Some points, each followed by its number:
[ 0.46 -0.41 -0.32  0.65 -0.01 -0.38 -0.18  0.65] 0
[-0.27 -0.45  0.38 -0.13 -0.05  0.39  0.06  0.36] 1
[ 0.01 -0.93 -1.47  0.62 -0.43  0.07  0.91  0.22] 2
[-0.21  0.25  0.10  0.32 -0.69  0.09 -0.26  0.32] 3
[ 0.21 -0.05  0.35  0.00 -2.46 -1.72 -2.51 -0.54] 4
[-0.17  0.02  0.92  1.18 -0.42 -0.17  1.49 -0.15] 5
[-0.39  0.53  0.11  0.86 -0.39 -0.35  0.09 -0.05] 6
[ 0.75 -0.39  0.31 -0.43 -0.81 -0.71 -0.10 -0.93] 7
[ 0.10 -0.83 -0.58  0.44 -1.04 -0.45  0.45  0.26] 8
[ 0.32  0.92  0.29 -0.07  2.38  0.58 -1.61  0.75] 9
Which three points above are nearest to each new point by angle, seen from the average point of the numbered points? Their numbers follow each, nearest first.
[ 0.39  0.24 -0.09 -0.40 -0.08 -0.17 -0.48  0.17] -> 9 7 1
[-0.23 -0.65  0.83  0.10  0.72  0.13 -0.28 -0.60] -> 1 9 7
[ 1.54  1.77 -0.86 -0.74  0.50 -0.75 -2.14 -0.35] -> 9 4 7
[ 0.00 -0.12 -1.92 -2.87  0.14  1.21 -2.01 -0.35] -> 9 1 7
[ 0.41 -0.21 -0.13  0.13 -0.37 -0.68 -0.71  0.13] -> 4 7 0
[ 0.63  0.03 -0.27 -0.43 -2.23 -0.83 -1.03 -0.34] -> 4 7 8
[ 1.84  0.83 -0.30  0.20 -0.91 -1.10  2.82 -0.75] -> 5 7 8
[-0.73 -0.71  0.37 -0.73 -0.08  0.64  0.06  0.00] -> 1 3 9
[-0.14  0.64 -0.13 -0.13  1.74  0.37  0.91  0.04] -> 9 1 5
[-2.96 -0.18  2.01  0.29  2.37  2.02  3.05  1.33] -> 1 5 6
[ 0.01  0.99  0.48 -0.27  0.18  0.03 -0.91 -0.24] -> 9 3 6
[-0.34  0.38  0.60 -2.07  0.77  0.60 -0.22 -0.24] -> 1 9 7
[-0.11  0.80  0.33  0.08  0.46 -0.08 -0.53  0.02] -> 9 6 3
[-0.15  0.76 -0.01 -0.27  0.62  0.28 -0.29  0.38] -> 9 1 3
[ 0.90 -0.06  0.01  0.14 -1.29 -0.73 -0.68 -0.24] -> 4 7 8
[-0.43 -0.53 -0.15  0.47  0.01  0.42  0.58  0.51] -> 1 2 5
[-2.51  0.07  1.57  0.19  3.08  2.10  3.38  0.91] -> 1 5 9
